One turning vector, and how many ticks it has turned:
The counts run from 0 to 719.
 15  -6 -36 -71   1  35   0  18  -8   7 -23 -28 -33  28  16  -5 -25 -49  -3 -18 -21   8  15 -12  -6   4   3  18  -5  -3   2 -12  23  -9  19   8 -32   8  -1   4  -9 -30 -14  21 -16   3 => 46
 20  17 -14 -46  15  24  41  -1 -24   8  16 -38 -19  31  45  16 -25 -32  22 -12 -11  22   3 -16 -10 -32  21 -13  -2  10  13  17  25 -15  -3  -8 -13   3  -5  -4  -7 -40 -35   2  -8  12 => 185
 -9  24   7  13 -38  15   5   8  21  24  58 -28  29 -15 -16  -2 -13  -9 -20 -25 -36   9 -21 -11  -3   7  12 -36  26 -12  35   0   5 -13 -25 -35  11 -42  27  -5 -23  -6   3   8 -40 -35 => 252
-16 -31   9 -27   7 -32 -27   6   2 -52  20   7 -42 -11 -15 -28  14  20  -6   3  17 -19  -5  -9  12  36 -22 -33 -31   5 -13  15 -38  37  14 -40  15 -11  -8  21   6   1  -7   4  -5  18 => 88
 20 -33  -6   8   9 -26  -3  16  -4 -22 -33  33 -32  23 -37 -13  21  15  18  14  41 -34  -3  12   4   9 -18  14  -2 -11 -39  51  -3  12  22 -10  25   7 -34  -3  10  -1   1   7  41  23 => 81
 18  -2  34  22  19  -4 -14 -66 -10  13 -15  23  24 -12  22  27  26 -19 -24  -6  25 -20  42 -19   1  -5   8 -25 -44  12  10  -9  16 -12  19  38 -33  11  11 -13 -44  10 -17  -6  15   5 => 565
-31  28  44 -15   5  27  -2 -37 -19  61 -28  25  10  -3  10  15 -15  -8   8   3 -26 -16  13  12  -2   1  38 -14   8 -10 -13 -10 -23 -50 -13 -16  30 -26  13  18 -14 -10   8 -24   3  -5 => 629
 32 -29   3  21 -45   0 -20  40  19  -3  38 -10  27 -21 -38  -8 -14  11 -14 -30 -34   1 -18  16  18  14   2  28  16  28   3  -3  24  -4 -32  28  -3 -26  54  -6   5   5   0 -19  -3   5 => 274
-28  20 -15 -15 -20  15 -19  -3 -21  31  23  -9  10   3  16 -13 -28  -7  -7  -1 -49  28 -11 -34 -27  -7  28 -35  26  -1  25 -21 -20 -29 -21 -16 -11   8  20   1 -32 -22 -21 -12 -37  -4 => 643
  9   8 -13  26 -49  12 -14  41  10  18  55 -30  25  -2 -27   2  -4 -17 -16 -46 -36   3 -31   1  -9  13   8  -8  37 -21  17   0  16 -15 -34   2  -9 -28  24 -13 -13  -9  -1   1 -23 -26 => 390
 20   7 -26 -48  -4  -7  44  54  10 -21  18 -36 -40  23  12   9 -25 -12  18  -7  29  35   0   0   2  -1 -12 -13  18  -8   7  25  29  16  13 -29   6 -11 -12  -5  23 -15  -8  14   4  38 => 460
-20  -6   0   6  21  12  34   5  24  18 -19  13  10 -12 -31 -32  19  29  15  59  -9  25   7  -2  39 -14  -6  60  29  12 -25  10  -8  21 -16   6  38  13  14 -38   7  37  15 -15  20  -9 => 8
-29 -13  19 -17   5   6  -5 -26  28 -34 -37  37   5  26  -7 -17 -17  38 -17  -3 -18  -6  41  -4  24   6  -3  35   0  28   2 -22  -3  27  10  40   9  19  15  16  -5   9 -39 -37 -18   5 => 286
-13   8  -6 -36  14   2   5 -23   4 -22 -44  13 -21  39  13  17 -14 -11 -23 -35  21 -20  25   9  -5   6  -8   3 -15 -28  -4 -18  29  21  42  21 -30   9  -3  27 -18   0 -40  -1 -23 -21 => 700
-30  44  18  45 -15  27  43 -31   5  50  25  -7  35  -2  14   7  -4   3   0   2 -17  18 -15  -1   4 -36  14 -15  19 -26  17   7  -2 -22 -39 -21  15 -21  14 -14 -30  25 -13 -14 -12 -39 => 121
 -2   7 -17 -28  43  -5   4 -35 -13 -17 -55  20 -32  34  37   7   4 -29 -19  -2  27 -32  18  10  -4  -4 -24   9 -35 -15 -11 -16   8  12  22  21 -28  19 -10  19 -39  21 -37 -15 -18 -23 => 699
-20  30 -19 -34  39   3  30 -29   4 -22 -20 -13 -23  28  59  12  -9 -22  -3   9  21  21  35 -11   7 -18 -15  -1 -10 -20  11  -5  12  26  33  -6 -22   7 -25  -4 -25  16 -52   5  -6 -24 => 445
-14  10 -26   7  14 -11  29  14  -4  62   9 -22  -2 -19  -6   9   8 -46  -1  28   9  -1 -43  21  -3  -2 -29 -15   7 -21 -18  -1  -1  -2 -38 -47  -9 -18  11 -16 -39  25  26   2   1 -30 => 116
-13  14 -21 -11 -25 -12  12  13 -14  51  -6  12   0  33   8  13 -38 -36 -25  -5 -11 -14 -14 -22 -38  -2  -7 -42  32  -6   1   6 -20 -37  -6 -47   2  -7  -1   2 -39  -2  10 -20 -23  20 => 112
  6 -30  -6 -11  30  23   1 -32  -8 -25 -29  26  -2  22  -2 -47  13  23  13  21  -7 -17   0  -6  17 -31  -4  59 -21  27 -23  14  -8  12 -10  30  13  27   6  -9   2  24 -40 -35   6  -3 => 677
 -2 -35 -13  -8   8 -20 -29   4  16 -22 -31  18 -10 -17 -42 -14  15  -3 -35   0  10  -9  26  -6   9  42 -16  21 -12  29  -4 -38  18  20  26  40 -28  23  16  -9 -21  14  12   5   8  17 => 291
 39 -17  22  -9  21  43  13   4  -9 -25  41 -28 -22 -16  -8 -12  35   3  23  -4  27   8 -20  29  34 -15  -7  11 -31 -10 -18  44  27  30 -10 -12   5 -41  -7 -15  45   1 -11  22  33  -9 => 72
 33 -52   8 -11  -4   6 -36   1 -14  32   3 -12  12 -38  -7  -6  13 -46 -14  19  -5 -12   1   6  24  23   6  21 -23  68 -24 -26  11  -8 -25  31 -26  -3  33 -13 -25   1  15  -9  28  38 => 159
-11  13  -8  39 -15  13  16  28  31  19   3  -7  17 -23 -44 -15  24   6 -13  -8   0  10 -24  15  11   2 -14  35  42 -35  -2   4  30  10 -16   9  -1 -16  11 -20 -10  42  12  21  11 -66 => 261
-55  21  -3 -43  21  -4 -10 -14  -6   2 -11  15 -43   5   6 -23   5  -9  -4  14   7 -20  -3  10   2  12 -19 -29 -16 -15 -20 -16 -39  26  -7 -50  20 -15  -6  23 -20  22  -5 -18 -34 -38 => 234
 30  25  -3 -17   3  14  19 -37  -7   1  32 -24  -7  12  67  29 -24 -34  -6 -17   2   3  11 -11  -2 -25  11 -38 -13  -4  24   7  13 -10   3  -8 -16 -21   3   4 -15 -12 -50 -10 -10   5 => 578
  3 -21  15  16 -36 -14 -17  10   9 -30  46   0  26   4 -23  -3 -16  34  -6 -33 -31   0   0  -4  -1  -4   0   4   4  44  21 -17  26  28 -46  34  -3   8  26   8  -4 -18 -24 -46 -32  22 => 411
-32  30 -16  32 -24  15 -10  26   7   1 -15   9  24  36 -36 -11 -15  15 -20 -28 -43  14   1 -29 -25  -5  18   4  46 -47  28  -6  11 -14  10  10   4  21  -5 -11 -20  -9  -9  12 -30 -46 => 519
  6  17  10  51 -35  -3  32  28  29  30   3  13  39   6 -46  12 -16   4 -16 -18 -10  10  -5  -1 -13   9  18  10  59 -20  17  24  28 -27  11  10  17 -16  10 -23 -10   0  15   4  10  -4 => 128
-13 -28 -12  20 -25 -38 -32  38  24 -22 -13   9  -3 -23 -49 -23   9  32  -3  19  -6  17   1 -12  24  33 -19  38  13  34 -13 -24  -8  30   2  29  -2  16  16 -21  -9  22  19  -1  12   6 => 15
-57  25  19  -4 -20 -13  -9  14   8  40 -30   9  18   4 -32  14 -10  13 -13 -25 -11   4  26  -7 -34  24  27 -27  30 -32  13 -29  17 -15   5   7   3   1  10   8 -16 -42  22  13 -14 -12 => 636
 31 -10 -21   5  20 -18  19  34   6 -28  -7 -11 -26   9 -12 -12  21  10  24  22  37  22   6 -14  -1   6 -10  10  14 -27  -3  38  34  20  34  -8   0  20 -33 -33  19  -2  -7  46  42  10 => 197
-26   9 -18 -11 -16 -17  37   7   0  35  18  -6   5  18  -2  -8 -31  -2  -2   9 -17   8 -17 -39 -39 -26   3 -49  40   7  15   3 -17 -21 -27 -50  -4   8   1  -9 -27 -13  -3 -17 -30   8 => 250
  3 -11  26 -13  -8   8  27  -9  -3  14  -4   0  23  12   2  17 -22  17  14   1 -21  -5  -6  29  14 -39  10  39   1  33 -20  -2  33   0 -54  30  10  -4  23  19  -2 -14 -31 -65  -9  18 => 280
-27   7  14 -42  -1   4  -1   2  -9   2 -35  28 -45  30  -9   7 -16  -3 -14 -26   2 -39   1  40  -4  26 -13 -12   7 -36 -24  -6  -5  17  16 -28  27 -36 -13  40   5   4  -8 -15 -28 -15 => 97
